In the data rows, the value 500 means zero.
Here are some points, one per row:
array([662, 634, 396, 369, 386, 620, 803, 424, 619, 609, 472, 358, 488, 640, 620, 369, 527, 460, 570, 506, 404, 439, 405, 553, 523, 372, 541, 305, 729, 526, 329, 404])
array([618, 488, 537, 687, 406, 574, 521, 440, 436, 422, 657, 358, 564, 662, 669, 516, 497, 519, 422, 375, 552, 534, 541, 328, 270, 587, 569, 622, 499, 496, 519, 374])
array([539, 505, 610, 607, 469, 480, 442, 639, 636, 461, 378, 359, 294, 413, 579, 521, 633, 543, 479, 467, 618, 516, 381, 702, 365, 628, 506, 478, 547, 526, 644, 550])
array([373, 658, 547, 340, 523, 410, 485, 626, 539, 451, 427, 501, 395, 576, 660, 619, 515, 764, 393, 408, 381, 661, 414, 508, 500, 454, 475, 547, 388, 452, 445, 503])
array([386, 479, 523, 496, 472, 560, 327, 419, 461, 469, 628, 484, 304, 595, 546, 524, 629, 381, 350, 417, 440, 471, 653, 257, 718, 405, 393, 546, 404, 275, 403, 499])
array([397, 507, 542, 559, 289, 678, 513, 556, 477, 429, 390, 440, 615, 359, 694, 584, 259, 493, 629, 515, 494, 938, 626, 277, 612, 473, 686, 441, 512, 609, 478, 361])
array([404, 521, 757, 334, 525, 576, 632, 627, 343, 462, 392, 390, 623, 477, 419, 467, 579, 640, 275, 544, 602, 350, 682, 239, 748, 490, 520, 510, 718, 724, 610, 670])
array([489, 362, 567, 131, 511, 658, 513, 412, 328, 632, 629, 409, 512, 399, 538, 652, 471, 468, 419, 523, 574, 558, 221, 480, 422, 624, 414, 360, 465, 453, 659, 615])
array([393, 552, 482, 163, 555, 552, 532, 422, 569, 369, 462, 374, 477, 661, 687, 457, 572, 613, 614, 496, 428, 392, 525, 650, 318, 478, 477, 566, 528, 493, 277, 412])
array([458, 458, 546, 357, 176, 310, 377, 456, 618, 200, 758, 619, 521, 381, 456, 251, 624, 496, 643, 497, 528, 603, 485, 547, 580, 353, 519, 580, 500, 470, 512, 546])
array([578, 522, 400, 292, 562, 608, 556, 655, 497, 585, 445, 571, 445, 320, 747, 368, 413, 451, 547, 354, 446, 267, 631, 288, 377, 449, 599, 679, 402, 455, 691, 422])
array([323, 430, 561, 531, 754, 519, 500, 224, 307, 575, 556, 631, 559, 170, 574, 467, 524, 429, 433, 291, 538, 612, 523, 680, 376, 315, 347, 699, 592, 602, 339, 538])
array([568, 353, 456, 471, 659, 419, 568, 495, 616, 293, 571, 403, 455, 416, 370, 394, 291, 414, 382, 617, 434, 595, 326, 385, 581, 416, 361, 330, 502, 448, 402, 493])
array([430, 783, 608, 438, 491, 615, 585, 540, 705, 546, 514, 565, 563, 426, 247, 359, 502, 591, 518, 484, 620, 571, 551, 306, 416, 375, 298, 493, 340, 623, 547, 585])
array([743, 368, 482, 521, 403, 568, 373, 508, 391, 465, 300, 888, 330, 400, 603, 464, 804, 582, 486, 408, 292, 763, 490, 294, 447, 549, 418, 362, 539, 683, 778, 577])
array([382, 568, 425, 533, 455, 348, 432, 412, 248, 654, 446, 382,  93, 492, 419, 557, 247, 514, 687, 504, 534, 503, 455, 459, 569, 476, 425, 473, 587, 758, 754, 413])
array([365, 364, 723, 430, 624, 471, 435, 497, 688, 469, 429, 540, 452, 498, 429, 505, 365, 342, 501, 394, 283, 530, 383, 335, 445, 621, 647, 489, 723, 462, 781, 359])
array([588, 452, 668, 643, 434, 716, 559, 387, 413, 599, 706, 515, 209, 420, 483, 375, 465, 646, 480, 584, 351, 498, 635, 603, 617, 719, 548, 627, 481, 412, 544, 449])
array([596, 540, 520, 470, 644, 471, 359, 690, 518, 627, 798, 592, 490, 400, 511, 755, 592, 430, 557, 679, 524, 455, 398, 275, 470, 493, 533, 363, 442, 554, 501, 355])
array([442, 544, 447, 489, 792, 746, 345, 453, 422, 377, 314, 504, 645, 684, 549, 412, 500, 439, 613, 607, 351, 622, 536, 475, 542, 503, 591, 492, 357, 465, 752, 600])
array([484, 566, 414, 481, 691, 258, 656, 605, 500, 727, 532, 365, 487, 447, 332, 665, 559, 445, 565, 447, 421, 588, 791, 536, 395, 434, 691, 404, 523, 227, 325, 619])
array([474, 205, 503, 430, 350, 553, 630, 725, 310, 458, 418, 522, 594, 626, 561, 524, 389, 470, 479, 418, 642, 644, 445, 496, 554, 521, 389, 435, 376, 587, 491, 324])
array([692, 512, 329, 535, 585, 409, 669, 484, 330, 540, 394, 434, 422, 759, 375, 525, 626, 225, 432, 542, 774, 375, 193, 530, 530, 426, 494, 715, 669, 501, 592, 599])
array([368, 653, 234, 462, 330, 495, 450, 493, 524, 573, 599, 409, 563, 521, 617, 530, 539, 302, 209, 592, 284, 582, 507, 487, 536, 552, 351, 596, 450, 645, 662, 614])
array([368, 504, 394, 591, 788, 556, 540, 545, 292, 515, 549, 583, 558, 569, 494, 461, 661, 539, 469, 336, 433, 326, 428, 531, 671, 656, 524, 325, 419, 638, 457, 312])
array([463, 533, 510, 570, 362, 706, 508, 652, 568, 457, 418, 644, 540, 396, 487, 730, 376, 709, 608, 505, 473, 331, 420, 445, 398, 321, 503, 420, 645, 452, 540, 661])
array([395, 522, 298, 505, 499, 426, 502, 429, 300, 505, 452, 465, 406, 399, 412, 493, 546, 547, 610, 554, 499, 534, 399,  63, 311, 643, 227, 516, 497, 376, 473, 565])
array([503, 666, 644, 519, 387, 366, 474, 485, 198, 561, 568, 697, 636, 730, 533, 370, 377, 396, 492, 442, 568, 501, 387, 566, 471, 624, 609, 413, 488, 271, 555, 602])
array([449, 544, 456, 405, 578, 632, 245, 419, 363, 515, 454, 496, 392, 455, 738, 386, 406, 505, 388, 751, 562, 666, 703, 532, 302, 369, 506, 348, 769, 499, 496, 356])
array([502, 480, 732, 429, 440, 385, 658, 759, 408, 395, 362, 533, 560, 452, 503, 292, 390, 391, 374, 712, 303, 438, 488, 525, 288, 585, 466, 591, 423, 557, 418, 480])
array([467, 620, 814, 581, 540, 535, 541, 426, 394, 676, 325, 550, 487, 464, 784, 445, 610, 433, 566, 557, 314, 640, 339, 272, 502, 395, 415, 384, 397, 481, 699, 381])
array([605, 671, 508, 413, 443, 435, 527, 356, 432, 334, 457, 532, 552, 519, 469, 614, 415, 503, 552, 404, 356, 451, 539, 520, 514, 316, 295, 333, 403, 572, 807, 316])
array([512, 371, 502, 635, 623, 355, 679, 532, 558, 479, 587, 574, 474, 514, 730, 383, 551, 545, 689, 656, 666, 473, 712, 456, 528, 619, 267, 434, 645, 456, 717, 500])
array([439, 289, 631, 457, 450, 508, 272, 523, 487, 650, 349, 377, 546, 621, 466, 332, 646, 270, 655, 522, 534, 418, 633, 606, 442, 333, 489, 428, 532, 506, 507, 414])
array([586, 466, 382, 656, 395, 457, 499, 435, 433, 612, 430, 407, 553, 405, 358, 503, 577, 589, 241, 540, 407, 537, 476, 427, 509, 436, 651, 375, 436, 399, 551, 363])
array([599, 585, 326, 201, 412, 476, 404, 426, 495, 303, 349, 624, 605, 299, 402, 549, 556, 497, 444, 724, 670, 357, 494, 441, 589, 631, 617, 627, 513, 402, 562, 290])
array([292, 542, 494, 380, 412, 479, 647, 498, 266, 515, 622, 286, 360, 329, 632, 352, 548, 521, 538, 581, 397, 429, 365, 487, 393, 544, 649, 283, 431, 585, 764, 654])
array([563, 548, 480, 395, 366, 692, 312, 580, 524, 475, 506, 377, 752, 530, 430, 535, 495, 367, 696, 356, 466, 557, 527, 450, 462, 625, 452, 523, 657, 457, 526, 568])
array([429, 556, 658, 481, 475, 441, 406, 435, 692, 515, 318, 595, 374, 451, 689, 542, 409, 320, 410, 455, 617, 606, 693, 372, 571, 755, 539, 242, 337, 560, 456, 709])
array([800, 670, 529, 423, 588, 556, 403, 717, 347, 472, 553, 295, 527, 257, 697, 437, 473, 483, 670, 386, 474, 632, 507, 507, 658, 485, 336, 464, 388, 535, 554, 612])
array([657, 461, 485, 418, 595, 321, 363, 400, 734, 636, 551, 572, 693, 699, 576, 492, 259, 735, 470, 647, 368, 575, 539, 446, 648, 403, 556, 492, 338, 712, 552, 705])
There is one direction along which these points spread out most. Take the direction at right angles to it along which they spread out most. Then take the direction at right angles to both along which they spread out most. Go by this last direction. Where along it does each point below lie, from 0 to 99? 50 is the average, and the first point above lies past it. One standard deviation of the points above along it is 16.
array([539, 505, 610, 607, 469, 480, 442, 639, 636, 461, 378, 359, 294, 413, 579, 521, 633, 543, 479, 467, 618, 516, 381, 702, 365, 628, 506, 478, 547, 526, 644, 550]) >> 58
array([368, 653, 234, 462, 330, 495, 450, 493, 524, 573, 599, 409, 563, 521, 617, 530, 539, 302, 209, 592, 284, 582, 507, 487, 536, 552, 351, 596, 450, 645, 662, 614]) >> 37
array([586, 466, 382, 656, 395, 457, 499, 435, 433, 612, 430, 407, 553, 405, 358, 503, 577, 589, 241, 540, 407, 537, 476, 427, 509, 436, 651, 375, 436, 399, 551, 363]) >> 43
array([502, 480, 732, 429, 440, 385, 658, 759, 408, 395, 362, 533, 560, 452, 503, 292, 390, 391, 374, 712, 303, 438, 488, 525, 288, 585, 466, 591, 423, 557, 418, 480]) >> 49
array([467, 620, 814, 581, 540, 535, 541, 426, 394, 676, 325, 550, 487, 464, 784, 445, 610, 433, 566, 557, 314, 640, 339, 272, 502, 395, 415, 384, 397, 481, 699, 381]) >> 64
array([368, 504, 394, 591, 788, 556, 540, 545, 292, 515, 549, 583, 558, 569, 494, 461, 661, 539, 469, 336, 433, 326, 428, 531, 671, 656, 524, 325, 419, 638, 457, 312]) >> 56
array([503, 666, 644, 519, 387, 366, 474, 485, 198, 561, 568, 697, 636, 730, 533, 370, 377, 396, 492, 442, 568, 501, 387, 566, 471, 624, 609, 413, 488, 271, 555, 602]) >> 51
array([449, 544, 456, 405, 578, 632, 245, 419, 363, 515, 454, 496, 392, 455, 738, 386, 406, 505, 388, 751, 562, 666, 703, 532, 302, 369, 506, 348, 769, 499, 496, 356]) >> 86
array([474, 205, 503, 430, 350, 553, 630, 725, 310, 458, 418, 522, 594, 626, 561, 524, 389, 470, 479, 418, 642, 644, 445, 496, 554, 521, 389, 435, 376, 587, 491, 324]) >> 44
array([442, 544, 447, 489, 792, 746, 345, 453, 422, 377, 314, 504, 645, 684, 549, 412, 500, 439, 613, 607, 351, 622, 536, 475, 542, 503, 591, 492, 357, 465, 752, 600]) >> 52
